Turns, then the turns between two rows, first turn first; the first pair answered:
renas:
[-0.49  1.33  0.97  1.52  0.96 -0.41 -1.36 -0.23 -2.62 -1.66  1.79 -1.16
 -0.02  0.53 -1.46  0.21 -1.27  0.46 -2.78  1.87] -> [-0.56  1.14  0.01 -0.55  1.60 -1.84 -0.22 -0.96 -1.68 -2.36  0.27 -1.89
 -1.07  0.02 -0.78  0.10 -1.51 -1.26 -2.47  2.65]
[ 2.44 -1.64 -1.71  1.66 -3.72  0.50  0.34  0.13  4.03  0.63  0.80 -0.53
  3.82  0.61  1.15 -2.13  3.16  0.26  1.39  2.31] -> [ 2.49 -0.32 -0.42  4.14 -3.92  1.40 -0.74  1.26  1.00  1.03  2.68 -0.16
  3.43  0.94  0.46 -2.44  2.43  1.59  0.46  2.42]
[ 0.95  2.32  0.88  1.97 -0.45 -2.06 -0.73  0.62 -0.78 -1.38  0.86 -0.58
  0.19  1.54  0.31 -2.30 -1.13  1.90 -1.21  2.58] -> [ 0.75  2.16  0.38  0.21  0.06 -3.27  0.43  0.09 -0.17 -1.98 -0.23 -1.08
 -0.44  1.39  0.53 -2.19 -1.31  0.65 -0.95  3.08]
[ 1.02 -0.63 -1.15  0.54  0.33 -0.02 -0.33  2.98 -0.04  1.51  1.12  1.94
 -1.24 -1.00 -1.56  0.90  1.56 -3.79  2.52 -3.22] -> [ 0.78 -0.68 -1.18  0.95  0.12 -0.05 -0.36  3.08 -0.30  1.73  1.17  2.13
 -1.35 -1.08 -1.47  0.93  1.77 -3.80  2.39 -3.02]
zupab:
[ 0.06  1.03 -0.28 -0.90  0.77 -0.73  0.36  0.61 -2.38  0.41  0.23  0.72
 -3.65 -0.68 -0.31  0.02 -2.08 -2.40 -1.12 -0.07] -> [-1.09 -1.40  0.83  0.36  1.49  2.87 -1.15 -0.11  0.80  1.35 -0.16  1.08
  1.53  1.68  0.36  1.71  0.79  2.23  0.32 -1.37]
[ 1.15  0.03 -0.51  3.17 -2.92 -0.03 -0.47  1.00 -0.48 -0.63  2.11  0.01
 -0.87 -1.91 -1.12 -0.90 -0.07  0.08  0.17 -1.73] -> [-0.43 -0.89 -0.29  1.71 -1.27  1.40 -0.02  0.62 -0.98  0.01  1.16  0.75
 -2.64 -2.00 -1.16  1.08 -0.20 -0.97  0.96 -3.44]
[-0.42 -0.78 -0.07 -0.69  0.19  0.57 -0.56  0.19  0.56  1.00  0.47  0.67
  0.55 -0.86 -0.35  0.78  0.41 -0.72  0.64 -1.16] -> [ 0.91 -0.40  0.07  0.07 -0.82 -0.09 -0.48  0.49  0.65  0.76  1.18 -0.23
  1.33 -0.97 -0.22 -0.48  0.43 -0.19  0.47  0.05]
buna:
[ 0.94 -1.43 -1.40 -1.33 -0.51 -1.81  2.21 -1.50  3.85 -0.47 -0.79 -0.99
 -0.28 -1.09  1.54 -0.13  0.53 -0.64  1.68  1.39] -> [ 0.82 -1.31 -1.59 -1.29 -0.64 -1.63  2.22 -1.59  3.82 -0.36 -0.66 -0.68
 -0.38 -1.12  1.33 -0.08  0.46 -0.72  1.69  1.11]
[ 0.40  1.60 -0.11 -2.72  0.16 -1.64  1.37  0.86 -2.34 -1.71  0.63 -0.42
 -3.53  0.21 -0.06  0.00 -1.20 -1.40 -1.14  0.74] -> [ 0.18  1.17 -0.18 -3.13  0.38 -1.51  1.03  0.72 -2.02 -1.48  0.42 -0.09
 -3.45  0.14  0.14  0.20 -1.20 -1.03 -1.07  0.35]
[ 1.95  0.02 -0.12  3.78 -4.12  0.95 -1.94  1.37  1.85  0.74  2.93  0.47
  4.93 -0.38 -0.88 -0.81  0.23  3.33 -0.47  2.38] -> [ 2.07 -0.03 -1.03  3.73 -5.16  1.45 -1.52  2.03  1.71  2.10  4.06  1.34
  3.59 -2.06 -1.45  0.00  0.13  0.60  0.15  0.09]
[-0.94  0.88  0.81 -1.42  3.86  0.26 -0.93 -0.30 -0.63 -1.41 -0.62 -0.79
 -0.06  2.52  0.68  2.47 -2.25  0.64 -0.92 -0.54] -> [-0.06  1.56  0.68 -0.47  2.91 -1.04 -1.20 -0.09 -0.67 -1.93  0.00 -1.41
  0.85  2.70  1.14  0.99 -2.17  1.59 -1.37  1.08]
Pil:
[ 1.19  0.16  0.54  1.34 -0.40  0.69  0.08  1.18  0.44  0.92  0.75 -0.83
  0.71  0.34  0.69 -0.20  0.69 -0.06  1.06  0.24] -> [-0.02 -0.02  1.24  0.96  1.04  1.13 -0.24  1.16 -0.61  0.63  0.33 -0.50
  0.07  0.92  0.55  0.57 -0.11  0.75  0.84  0.18]
[-2.77 -0.64  1.71  2.05  0.12 -0.33 -0.85 -0.35  0.77  1.57 -0.69  1.43
 -0.58 -1.35 -0.24  0.62 -0.62 -0.08  2.33 -0.82] -> [-2.60 -0.37  1.55  1.18  0.41 -1.05 -0.31 -0.67  0.65  1.18 -1.43  1.01
 -1.65 -1.55 -0.16  0.26 -0.92 -1.00  2.26 -0.09]
[ 0.81  0.44  0.28 -1.68  1.36  0.40  2.21  0.78 -1.86  2.25  0.79  0.06
 -1.22 -2.75 -1.83  0.38 -0.99 -3.14  1.74 -0.92] -> [ 1.82  0.19 -0.20 -0.69 -0.25  0.79  1.85  1.11 -0.88  2.77  1.50 -0.13
  0.36 -3.03 -1.67 -0.20 -0.18 -2.79  2.08 -1.26]
[-1.01  1.05  1.27 -0.42 -0.27  0.24  0.60  0.72  1.18  3.21  0.74  1.70
  2.04 -1.53 -1.25  0.26 -0.35 -2.50 -0.22  0.01] -> [-1.51  1.05  2.11 -0.54  0.32  0.89  0.43  0.69  0.55  3.37  0.63  2.05
  1.77 -1.06 -1.48  1.04 -0.39 -1.81 -0.17 -0.32]
Now pairs of rows:
Each pair is two turns apart.
[ 1.21  1.47 -1.58  3.16 -2.80 -1.67 -0.42 -0.55 -0.52  0.10  1.04 -0.87
  1.71 -0.67  0.40 -3.68 -1.17  0.07 -1.50  2.34] -> [-1.55  1.37 -0.24  1.64  0.55  0.11 -0.46 -0.57 -4.57  0.72  0.11  1.08
 -2.87 -0.43 -0.49 -0.53 -2.85 -1.57 -1.90 -0.38] : Pil, zupab
[ 0.88 -0.39 -0.53 -0.70 -1.96 -0.08  0.34  0.00  1.01  0.60 -1.22 -0.60
  2.12  3.82 -0.27 -2.61  1.15  3.09 -0.31  2.63] -> [-0.19  0.29 -1.52 -3.43 -0.57  0.04  1.57  0.79 -1.48  1.62 -1.43  0.41
 -3.70  1.08 -1.73 -0.80 -0.96 -2.81 -0.06 -0.55] : buna, zupab
[-0.02  1.01  0.20 -0.47  0.10 -0.68  0.53  0.32 -1.97 -0.56 -0.10  0.04
 -2.71  0.13 -0.43  0.35 -1.81 -0.89 -0.72  0.44] -> [-1.17 -0.91 -0.15 -1.15  0.61  1.45  0.30 -0.16  0.62  0.65 -0.65  0.60
 -0.95 -0.06 -0.32  2.27 -0.07 -0.77  1.21 -2.13] : Pil, zupab
[ 0.42 -0.30  0.06  1.23  0.10  1.72 -1.15  0.80 -0.88  1.43  1.82  1.43
  0.13 -0.72 -0.32  0.78  0.19  0.67 -1.19 -2.02] -> [-0.56  0.23  0.69 -0.67  2.24  0.86 -0.79 -0.04 -2.15 -0.18 -0.26  1.14
 -1.73  0.21 -0.18  1.10 -0.95  0.52 -1.75 -0.80] : Pil, buna
[-0.71  1.21  1.29  0.47  1.38 -1.36  0.24  0.79 -0.71  2.84 -0.96  0.71
  0.32  0.73  1.54  1.43 -1.75  1.03  0.89 -0.61] -> [ 0.44  1.75  0.99  1.59 -0.07 -2.22  0.32  1.03 -0.54  3.13  0.27  0.22
  1.10  0.39  1.39  0.21 -1.60  1.08  0.81 -0.21] : zupab, buna
[ 0.79 -0.25 -2.56  0.01  1.05 -1.10 -1.02  0.38  0.49 -0.21  2.20 -2.04
 -0.79 -3.50  0.38  0.26 -1.18 -3.44  1.58 -0.73] -> [-1.35 -1.34 -1.01 -1.86  4.23  0.36 -0.94 -0.64  0.61 -0.87 -0.07 -1.65
 -0.91 -1.91  0.87  2.42 -1.07 -1.71  1.95 -0.91] : buna, buna
[ 0.01  0.09 -0.54 -0.23  2.85 -0.23 -1.53  0.79 -0.45 -1.10 -0.35 -1.27
 -0.29  1.08  0.07  0.22 -1.77 -2.63 -1.09  2.28] -> [ 0.11 -0.98 -1.01 -0.59  2.42  0.20 -1.47  0.18  1.91 -0.82 -0.52 -1.48
  1.75  1.59  0.60  0.52 -0.54 -1.84 -0.26  2.41] : renas, zupab
[-0.82 -0.95 -1.09  0.20 -0.32  2.59  0.65  0.81 -0.08  2.50  2.16  2.43
 -1.32 -2.73 -1.06  2.26  0.78 -4.96  1.42 -5.62] -> [ 2.20  1.41 -2.19  2.01 -3.27 -0.64  0.85  1.74 -0.45  1.56  3.88  0.86
 -1.36 -3.69 -1.21 -1.38 -0.23 -5.72  0.13 -2.49] : zupab, zupab
[-2.64 -0.77  1.47 -0.54  0.66  1.13  0.96 -0.40  0.04  2.54 -1.39  2.50
 -1.83 -1.42 -1.49  0.35  0.30 -0.94  0.97 -2.86] -> [-2.66 -0.50  2.81 -0.58  2.27 -0.23  0.69 -1.11  0.42  0.47 -3.27  1.51
  0.40  1.16 -0.54 -0.91  0.57  3.10 -0.31  0.65] : buna, buna
[ 0.73  0.06  0.25  5.00 -2.51  2.34 -2.30  1.89 -0.23  3.17  2.66  1.10
  3.11  1.02 -1.22 -1.83  1.40  3.50 -1.50 -0.87] -> [-1.54  1.46  2.52  3.03  2.01  1.19 -2.10  1.06 -4.61  1.09  0.05  1.34
 -1.47  2.77 -1.48 -0.87 -1.36  4.09 -3.34  0.89] : Pil, buna
[ 0.97  4.57  1.67  0.24 -0.56 -0.98 -2.08  1.39 -3.47 -1.81  1.54  2.40
  0.20 -2.30 -2.29 -1.87 -0.91 -0.52 -0.23 -0.94] -> [-0.76  3.35  2.30 -1.09  1.23  0.80 -2.03  0.90 -3.63 -1.29  0.62  3.41
 -1.21 -2.09 -2.36  0.29 -0.65 -1.13  0.62 -3.01] : buna, buna
[-0.02 -3.03 -1.82 -1.75 -0.86  0.96  2.03 -2.14 -0.54  0.44 -1.13 -0.20
  0.06  2.00  1.33  0.16 -0.03  0.92  0.16 -0.72] -> [ 0.80 -1.90 -2.31 -1.41 -1.54 -0.62  2.36 -1.68 -1.27 -0.26 -0.71 -0.76
 -0.46  1.78  1.43 -1.37 -0.91  0.39 -0.51  0.74] : buna, zupab
[ 0.44 -1.36 -2.13  0.78 -1.69 -1.36  0.81 -0.37  3.74  1.55  0.34 -2.33
  0.78 -0.33 -1.40  1.54  1.42 -4.49  2.72 -0.23] -> [-0.75 -0.29  0.81  4.93 -0.83  1.89 -1.74  0.53 -1.11  2.57  2.69 -0.57
  0.54  1.54 -2.49  2.67  0.84 -0.27  1.33 -1.49] : Pil, renas
[ 0.94  0.21  0.30  2.18 -0.66 -0.53  0.03  0.82  1.24  0.17 -0.52 -0.41
  1.61  0.64  0.76 -0.94  0.27  1.92  0.49  1.07] -> [ 0.33  0.87  1.25  2.00  0.60 -0.68 -0.47  0.86 -0.89 -0.21 -0.69  0.18
  0.02  1.16  0.60 -0.62 -0.69  1.96 -0.26  1.20] : renas, Pil
[ 2.56  2.00 -1.47  1.94 -2.46 -4.03  0.70  0.65  1.42 -0.74  0.85 -2.01
  2.45 -0.22 -0.17 -3.88  0.10  0.54 -0.80  3.58] -> [ 1.32  2.86  1.00  3.87 -0.79 -2.16 -0.79  0.92 -2.90 -0.47  2.02 -0.61
  1.05  1.18 -1.06 -3.08 -0.96  3.05 -1.93  2.79] : Pil, renas
[ 1.95 -0.13 -0.06 -1.29 -0.39 -1.50 -1.93 -0.54  1.31 -1.48 -1.40 -0.87
  2.49  3.25  0.44  0.12  1.68  3.87  0.66  3.30] -> [ 4.17  0.77 -2.45 -1.10 -3.53 -3.22 -1.13  0.69  1.64 -0.29  0.60 -1.25
  1.09  0.02 -0.21 -1.50  1.18 -0.55  0.74  2.51] : zupab, Pil
[ 1.74  1.22 -2.55 -0.24 -1.73 -1.84  1.65  0.99 -0.86 -0.22  1.66 -0.37
 -2.23 -2.96 -0.22 -1.96 -0.58 -4.11 -0.66 -0.09] -> [ 1.52 -1.10 -3.00 -0.26 -2.32  0.11  1.38  0.47  3.31  0.80  1.04 -0.44
  1.76 -2.50  0.54 -0.92  1.77 -2.81  1.37 -1.24] : renas, renas
[ 2.34  1.54 -2.82 -0.49 -0.36 -3.97  1.31  0.39 -4.66  1.02  0.69 -2.76
 -1.71 -1.81 -1.24 -3.61 -0.97  0.94 -1.94 -0.37] -> [ 1.47  0.53 -1.28  2.66 -0.39 -0.32 -0.64  0.94 -5.20  2.60  2.56 -1.44
  0.88 -0.15 -1.72 -2.25  0.53  4.56 -1.68 -1.90] : Pil, Pil
[-2.28 -1.51 -0.64 -4.55  1.08 -0.66  1.62 -1.24  2.53 -0.21 -3.66 -0.30
 -0.51 -0.31  1.59  1.28 -0.79 -3.20  0.64 -2.24] -> [-0.86 -2.10 -0.68  0.77 -2.42  2.41 -0.46  0.29  3.93  2.15  0.51  0.20
  4.56 -0.21  1.12  0.42  1.72  0.23  1.06 -3.78] : Pil, renas
[-0.34  0.28  1.84  1.50 -2.10  0.37 -1.17  2.89  2.95  2.15  0.49  0.66
 -1.51 -3.08  1.20  0.52  2.71  0.84 -0.49 -4.05] -> [-1.77  0.82  3.12  0.42  0.37  0.21 -1.19  2.42  0.03  1.28 -0.52  1.60
 -4.41 -2.23  1.08  1.57  1.15  0.81 -1.53 -3.92] : Pil, renas
[ 1.22  0.74  1.86 -2.23  1.95 -2.05 -0.14 -0.58  4.21 -1.19 -2.42 -1.05
  4.12  2.68  1.37 -2.28  0.84  4.28 -0.36  4.12] -> [-1.65 -0.65  2.43 -4.96  5.33  0.18  0.34 -1.42  2.99 -0.37 -4.45  0.43
  1.16  2.63  0.89  1.29  0.41  2.56  0.64  0.68] : zupab, zupab
[-2.04 -1.10  2.06  1.46  2.36  4.18 -0.67 -0.16 -1.10  1.13 -0.29  1.57
  0.42  1.16 -0.75  2.45  0.26  2.87 -0.38 -1.77] -> [ 0.68  1.90  1.99  3.23  0.17 -0.06 -0.92  1.05 -3.29 -0.49  1.54  0.15
 -0.45  0.84 -1.04 -1.63 -1.59  3.07 -2.79  2.35] : zupab, Pil
[-0.68  1.52  2.58 -3.65  1.81 -3.81  2.04  1.13 -0.50  0.05 -1.71  1.05
 -1.84 -0.33 -1.27 -1.25 -0.37  0.03 -2.08  2.02] -> [ 0.39 -0.54  0.89 -2.67 -0.85 -2.58  1.90  0.74  4.53  1.43 -1.34  0.56
  2.77 -0.80 -0.38 -1.31  2.74  0.63  0.06  1.05] : renas, Pil
[-0.63 -1.20  2.70 -1.33  1.92  0.70  0.75  0.30  0.98  0.85 -1.15  1.49
 -1.27  1.82  3.03  2.39 -1.55 -0.01  0.44 -0.66] -> [ 0.47 -1.90  1.14 -1.18  0.17  0.26  1.29  0.12  3.68  1.10 -0.80  0.89
  0.59  1.03  3.34  1.65 -0.55 -0.64  1.17 -0.63] : Pil, renas
[ 0.67  1.14  1.51  4.71 -0.53  0.82 -1.75  0.30 -2.41  0.28  2.22  1.25
  0.88  1.96 -0.52 -0.64 -0.46  4.06 -1.64  0.49] -> [-0.42  2.04  1.22  2.36  1.13  0.31 -0.52  0.50 -4.89  0.29  1.36  2.03
 -4.00  0.25 -1.25  0.71 -2.06 -0.47 -2.16 -0.87] : zupab, buna
[-2.33 -1.58  2.11 -3.33  4.62  1.10 -0.36 -2.11  2.75 -0.90 -5.46 -2.64
  0.59  0.71  2.41  1.40  2.45  1.47  0.96  0.12] -> [-2.42 -0.70  2.45 -3.88  5.13  0.34 -0.23 -2.02  1.49 -1.38 -5.78 -2.49
 -0.97  0.40  2.32  0.92  1.47  1.04  0.26  0.71] : renas, Pil
[-6.19  0.87  2.26 -1.62  5.47 -0.75  1.56 -0.81 -0.22 -2.29 -6.18 -1.29
 -2.54  2.03  0.97  2.23 -2.84  1.72  0.66  1.59] -> [-1.18  2.28 -0.40  0.33 -0.42 -5.63  2.27  0.17  3.79 -3.13 -4.02 -4.19
  1.60  0.62  2.17 -3.45 -1.86  1.49  0.28  5.81] : buna, Pil
[ 2.46 -1.05  0.72 -2.15  2.98 -0.34 -0.82 -2.84  0.06 -3.23 -1.79  1.22
 -2.26 -0.49 -1.79 -1.48 -0.98 -2.42 -0.57  1.51] -> [ 3.02 -1.79  1.03 -0.06  1.68  0.50 -1.81 -2.79  1.96 -3.14 -1.20  0.80
  1.80  1.05 -1.30 -2.11  0.92  1.27 -0.04  2.36] : zupab, buna
[ 1.24  0.65 -1.49 -0.43 -0.77 -1.87  1.79  0.83 -1.54  0.82  0.14 -2.31
 -0.52 -1.36  0.07 -1.37 -0.06 -3.06 -0.82  1.05] -> [ 0.15 -0.27 -1.23  0.07  0.00  0.66  1.39  1.00 -2.12  2.31  0.47 -0.71
 -0.99 -1.61 -0.47  0.81  0.26 -3.51 -0.11 -1.80] : Pil, zupab
[-0.05  1.64 -1.53  0.51  0.87 -0.58  1.47 -0.43  0.49  0.38 -1.13 -0.76
 -0.57 -1.52  1.51  0.82 -0.59 -1.61 -0.79  3.42] -> [-0.41  0.99 -0.39  3.02  0.89  1.93 -0.04 -0.04  0.56  1.71  0.27 -0.10
  1.68 -0.37  1.25  1.71  0.76  1.28 -0.49  2.10] : Pil, Pil
